In the rows, zero is written as 128.
Each path below is one point turned by a fixed rotation once a step. After each direction that follows a path, write how fast that rotation turns it, in degrees a step (0 if it stays still).
Each turn is a multiple of 5 degrees from 10 to 175, or 0.
Each row of a path follows its step; steps can be skipped.
Rotation 1:
step 0: [132 130 127 138 143 129 127 119 137 123 122 129 130 130 133 125 121 118
 121 128 127 120 135 121 122 131 127 131 113 123 134 124 131 124 129 127
 127 133 127 133 139 123 127 116 134 128 128 127 126 123 128 131 129 130
 130 126 136 122 134 133 132 136 135 137 127 118 132 129 129 131]
step 7: [125 122 124 133 126 122 130 133 125 129 115 117 133 131 138 126 121 125
 132 126 125 128 120 124 131 130 133 124 121 122 123 125 128 125 129 141
 123 137 129 136 127 133 125 126 141 126 126 136 119 130 127 121 123 130
 131 122 133 122 133 133 131 134 123 128 129 116 122 121 133 135]
step 10: [130 129 121 124 131 126 126 133 119 122 117 123 133 120 133 121 126 123
 128 121 127 125 123 127 137 131 133 133 129 120 123 137 127 129 126 139
 122 128 127 144 126 128 134 124 130 119 129 129 124 126 131 125 134 128
 123 124 119 119 132 121 132 130 130 125 124 120 137 121 117 129]
step 12: [128 130 130 135 131 138 129 118 134 131 123 122 124 114 142 128 119 122
 128 124 126 119 127 135 127 133 129 132 121 130 135 123 121 125 127 120
 127 127 129 134 125 139 131 123 138 119 116 134 132 127 132 129 137 129
 135 128 126 128 132 130 124 129 129 132 127 120 126 123 126 133]
step 17: [124 126 121 125 128 127 122 123 131 121 123 130 131 123 122 129 132 120
 124 133 138 129 122 124 126 132 131 125 123 125 126 119 126 132 124 126
 135 122 130 138 131 136 118 125 133 118 128 128 128 120 138 126 139 136
 131 126 127 121 135 130 133 118 125 138 121 128 143 121 128 129]
step 20: [133 129 128 133 126 128 117 124 126 125 122 129 126 119 135 136 129 123
 123 127 135 122 128 124 124 138 128 123 133 130 126 131 119 137 128 123
 141 135 128 131 122 132 121 134 133 122 129 128 124 125 130 115 125 130
 134 119 128 127 140 131 121 122 120 136 130 128 125 116 126 130]
step 36: [139 126 124 138 120 130 114 122 125 132 121 127 128 125 135 127 128 123
 128 132 131 130 127 120 133 135 133 138 129 126 130 133 127 135 127 140
 124 137 127 136 126 121 125 121 140 126 132 125 121 120 133 126 132 125
 124 132 137 129 134 125 124 125 134 124 137 131 131 119 129 130]
step 37: [137 124 129 142 130 135 128 129 134 129 116 119 129 123 125 134 116 121
 121 123 135 126 123 126 127 120 130 124 123 125 131 133 126 127 123 130
 134 136 123 132 131 129 132 122 133 129 127 127 135 129 132 117 127 117
 124 129 126 119 127 130 128 126 123 117 135 119 125 123 122 136]
Directions:
[128 127 127 128 128 130 126 129 129 127 127 129 128 128 131 128 130 128
 128 128 127 128 130 128 127 127 126 127 128 127 127 127 129 130 131 128
 129 128 128 127 129 129 130 129 130 127 128 130 126 129 128 130 128 127
 130 128 130 130 129 130 126 130 131 129 130 128 127 126 129 129] -> 90
[130 128 130 128 128 129 129 128 128 126 130 127 127 125 128 129 128 128
 127 126 128 130 127 129 130 127 128 129 129 130 128 129 127 130 128 127
 131 127 131 127 129 131 129 128 130 130 126 129 129 128 128 128 126 128
 130 129 124 127 128 129 127 126 128 128 128 128 127 130 128 127] -> 100
[128 127 126 128 127 128 128 127 128 127 128 127 127 129 126 129 127 130
 128 130 128 130 129 127 131 126 129 126 127 127 126 130 130 126 127 130
 128 128 128 128 131 129 130 128 129 129 131 128 127 129 129 128 131 126
 129 128 127 126 128 128 128 130 128 127 127 126 127 128 127 128] -> 95
[127 129 129 127 130 128 131 127 129 128 128 128 128 129 130 129 126 129
 131 128 128 129 128 126 126 127 126 127 127 127 126 129 130 127 128 127
 126 126 127 128 129 128 127 126 129 128 125 128 128 129 130 128 126 129
 127 128 126 126 128 128 127 128 127 128 131 127 130 127 129 128] -> 155
Rotation 2:
step 6: [122 126 128 121 129 131 127 121 134 133 127 130 133 128 118 127 123 128
 115 122 119 127 132 132 128 128 135 127 139 125 126 132 134 124 116 122
 134 133 123 129 131 133 124 127 130 130 137 119 118 135 136 119 131 126
 129 121 124 122 131 128 127 125 130 136 126 128 127 128 118 132]
step 11: [128 123 116 131 134 122 125 140 124 129 131 129 129 127 130 137 117 127
 118 133 125 133 125 129 130 127 124 124 128 131 125 126 134 121 127 120
 119 128 128 122 132 132 128 127 132 134 129 119 133 122 129 120 135 117
 126 134 123 132 133 128 128 133 120 120 135 124 121 126 134 133]
step 13: [126 135 127 131 121 135 129 143 130 121 121 138 135 121 134 136 137 126
 119 129 126 123 132 120 119 127 129 136 134 126 128 126 131 127 130 127
 125 129 130 127 131 129 123 126 121 131 125 130 132 135 126 127 129 129
 134 128 125 132 139 129 128 124 135 121 140 132 137 132 135 121]
step 14: [129 128 138 119 137 122 136 124 125 127 120 118 126 137 134 124 125 128
 118 131 123 123 134 134 126 119 125 123 128 127 130 127 131 131 126 125
 132 138 133 128 132 129 131 114 132 132 122 120 123 129 126 126 129 132
 136 132 125 129 126 128 124 135 123 118 123 123 122 128 122 131]
step 22: [140 120 132 125 123 125 122 131 139 133 126 123 125 130 131 137 130 123
 122 128 127 129 133 138 129 129 138 120 133 122 132 128 136 132 127 123
 123 122 132 122 127 137 135 126 125 138 125 125 133 139 125 126 119 125
 125 133 134 126 128 127 126 128 132 130 123 120 126 134 121 128]
step 27: [127 126 132 138 131 127 127 133 128 124 128 129 145 128 133 123 132 131
 125 115 125 130 120 137 128 135 131 128 120 127 138 131 135 124 129 127
 120 133 135 127 138 124 130 125 128 127 124 132 138 126 127 120 124 123
 121 127 125 125 127 122 139 129 130 131 132 125 126 124 136 131]
step 31: [140 127 125 121 129 125 133 125 125 131 127 131 135 130 140 123 125 128
 124 127 118 124 120 128 118 125 122 135 134 118 133 125 137 130 126 129
 133 124 130 137 121 130 128 133 128 129 133 125 121 131 127 130 139 133
 138 133 122 130 131 132 133 124 123 129 119 134 131 129 122 122]
step 38: [128 119 125 123 142 130 125 142 132 137 125 134 123 124 132 123 128 123
 127 127 129 122 133 122 130 130 133 124 137 127 141 128 133 125 125 128
 125 122 125 134 129 129 128 121 124 130 125 130 131 130 144 128 128 129
 117 121 128 125 131 132 127 124 129 130 140 127 127 131 130 126]
Directions:
[126 125 130 130 127 128 128 130 127 129 129 128 131 128 127 128 131 130
 127 129 129 127 128 128 126 129 127 130 129 128 128 126 127 129 129 128
 129 129 127 127 127 128 130 128 128 129 131 128 129 125 128 128 126 125
 129 127 129 128 129 128 128 130 128 126 128 130 128 128 128 128] -> 135
[126 127 126 129 129 130 129 128 127 128 129 129 129 130 128 129 127 126
 130 127 129 129 128 125 127 127 131 127 128 129 128 130 128 129 130 128
 127 128 128 127 128 129 127 127 129 127 128 124 129 127 129 128 130 128
 128 127 128 129 130 127 129 127 131 128 129 128 129 130 126 127] -> 170
Rotation 3:
step 4: [129 129 128 135 137 132 132 131 135 124 126 124 129 117 135 122 131 126
 122 129 130 133 123 122 129 131 124 127 135 135 125 124 126 114 138 124
 135 124 125 121 138 123 124 132 132 136 120 132 123 128 123 132 130 124
 131 118 126 124 124 129 124 115 135 125 131 130 125 129 121 144]
step 6: [124 122 129 126 126 132 127 123 126 140 126 129 115 123 128 124 131 127
 133 123 136 121 128 126 120 127 136 127 124 116 112 121 125 123 124 127
 120 129 129 132 126 129 123 129 132 121 126 138 128 132 120 121 136 131
 118 126 125 137 130 125 133 133 116 127 134 117 127 132 128 125]
step 7: [140 135 130 125 129 137 130 125 131 130 126 126 127 124 124 134 124 136
 128 132 127 131 124 121 126 134 137 132 135 124 123 118 137 137 127 119
 139 119 128 131 126 123 129 118 128 136 136 124 138 123 126 134 130 124
 127 119 120 127 125 128 124 122 129 123 131 120 129 116 125 122]
step 12: [127 121 129 125 126 118 130 126 132 124 117 136 138 131 141 133 125 126
 130 124 131 126 135 124 120 122 131 122 117 130 126 129 124 125 125 129
 141 136 124 121 131 128 129 122 120 137 124 134 136 129 124 133 136 123
 138 127 124 127 133 133 131 120 127 120 130 127 130 117 126 129]
step 18: [126 129 127 131 126 130 117 125 132 136 131 134 121 122 124 130 130 136
 126 131 126 126 125 125 135 126 125 122 125 127 133 120 125 126 126 135
 133 135 123 128 117 128 123 114 135 141 127 125 138 137 128 121 123 134
 124 131 141 131 131 120 121 126 123 133 129 137 132 134 120 135]
step 24: [141 135 121 130 128 122 133 134 123 126 134 131 132 131 135 121 126 125
 123 129 126 139 118 121 131 134 130 133 132 118 115 127 132 123 126 122
 130 134 123 131 136 126 130 129 116 134 128 130 132 130 121 125 121 129
 135 119 124 135 124 121 126 134 122 130 132 120 128 133 120 134]
step 28: [116 129 129 125 121 128 122 134 130 128 119 125 135 127 119 121 127 124
 124 131 129 130 133 119 143 131 133 128 124 125 126 135 130 132 128 127
 131 125 128 125 133 129 131 134 123 140 132 120 143 132 122 118 128 126
 136 133 124 119 128 131 129 134 124 128 126 131 137 117 133 122]
step 39: [124 131 120 121 125 129 118 121 130 128 132 129 132 123 125 128 124 127
 129 132 129 125 126 128 133 135 129 129 134 122 134 125 132 127 137 121
 114 121 134 128 130 115 122 120 134 132 141 135 133 135 122 124 135 130
 121 125 130 136 127 133 125 122 127 124 131 118 116 134 124 123]
Directions:
[131 128 129 126 127 128 129 129 128 128 126 131 130 127 127 129 128 129
 128 130 127 128 128 128 129 127 129 127 129 126 127 130 129 128 127 128
 131 129 128 127 129 127 128 129 129 126 127 127 131 128 131 127 129 129
 128 130 125 129 126 130 126 126 129 127 126 129 127 129 130 127] -> 155
[129 126 131 126 130 129 127 130 129 127 127 126 128 127 128 126 129 130
 128 126 128 127 129 126 128 126 128 129 128 128 127 128 128 127 128 128
 127 128 127 124 128 129 127 130 129 125 127 128 127 126 128 127 129 129
 128 128 127 126 130 127 127 128 129 129 131 126 127 127 130 130] -> 170
Rotation 4:
step 11: [131 125 127 138 128 120 124 126 129 130 125 121 118 133 129 135 120 127
 130 129 120 121 133 124 128 126 133 132 124 120 137 135 135 116 122 126
 125 142 130 134 132 125 127 132 128 120 135 135 122 124 125 130 141 128
 127 118 128 131 128 133 127 118 127 123 140 137 139 126 123 127]
step 14: [135 131 123 122 123 135 113 122 127 126 133 129 129 126 131 128 119 123
 127 133 118 132 127 133 120 128 125 131 115 132 133 127 129 124 121 121
 126 122 129 135 130 138 118 122 132 133 116 125 122 141 121 124 128 118
 122 122 136 131 129 132 127 131 134 119 132 124 133 133 133 132]
step 24: [139 124 133 136 130 125 132 122 142 130 133 127 128 129 124 130 129 119
 125 116 117 128 121 126 135 131 131 125 123 132 130 127 130 116 138 133
 131 125 127 130 133 120 134 128 123 121 132 122 126 117 138 136 117 124
 121 132 129 135 131 121 125 133 126 124 137 125 123 130 134 125]
step 28: [137 127 128 133 132 128 137 123 135 122 123 120 122 150 121 119 130 130
 127 124 126 128 137 127 125 132 120 123 125 135 136 127 131 128 137 127
 128 130 122 138 127 118 129 141 127 131 124 126 131 122 135 120 128 124
 123 126 120 136 127 126 128 130 129 129 128 119 124 130 132 136]
step 31: [131 112 132 135 122 125 115 132 129 119 129 126 127 129 130 133 126 115
 127 124 125 133 126 124 122 128 134 124 125 135 130 130 121 119 123 135
 134 118 134 131 134 128 128 130 121 119 128 128 131 114 129 135 133 120
 115 127 122 129 131 126 125 128 120 128 124 133 118 126 123 130]
step 34: [132 132 130 131 125 129 118 129 125 136 119 122 121 131 136 128 125 119
 124 136 113 128 140 122 128 136 135 130 131 125 127 128 126 122 122 124
 120 130 133 121 132 126 125 130 127 134 130 127 127 129 127 119 121 131
 132 127 125 127 138 129 139 116 127 123 134 126 130 124 114 137]
step 35: [134 122 126 119 133 122 129 122 132 125 123 117 128 134 136 123 126 128
 129 121 125 122 130 127 132 135 128 127 119 133 127 121 116 131 135 135
 130 127 130 138 118 126 129 144 124 125 137 134 124 120 126 128 131 122
 113 130 129 123 137 125 128 131 125 118 123 125 124 121 130 128]
step 41: [130 131 127 131 123 124 129 127 124 128 133 128 126 128 124 122 117 123
 136 122 116 126 122 118 134 129 123 139 129 123 122 129 124 128 130 134
 122 120 133 129 129 117 122 137 133 141 120 129 123 134 130 120 119 135
 131 132 130 135 134 130 130 124 134 131 134 133 128 127 114 136]
Directions:
[131 126 128 128 129 128 127 125 129 129 130 127 126 126 129 129 129 129
 127 129 127 128 128 128 128 129 128 130 128 126 129 127 126 128 126 126
 127 128 130 127 130 129 127 127 127 128 129 127 128 126 127 129 128 129
 130 128 127 132 128 128 129 129 128 127 130 128 129 127 130 127] -> 140
[127 128 127 129 128 127 130 126 131 129 129 129 128 127 126 127 127 127
 132 128 126 129 127 129 127 129 127 126 131 130 126 129 129 130 129 127
 127 129 128 130 127 128 128 129 127 128 129 126 128 129 128 129 128 128
 129 129 126 130 127 128 127 128 128 130 129 128 126 128 127 127] -> 90
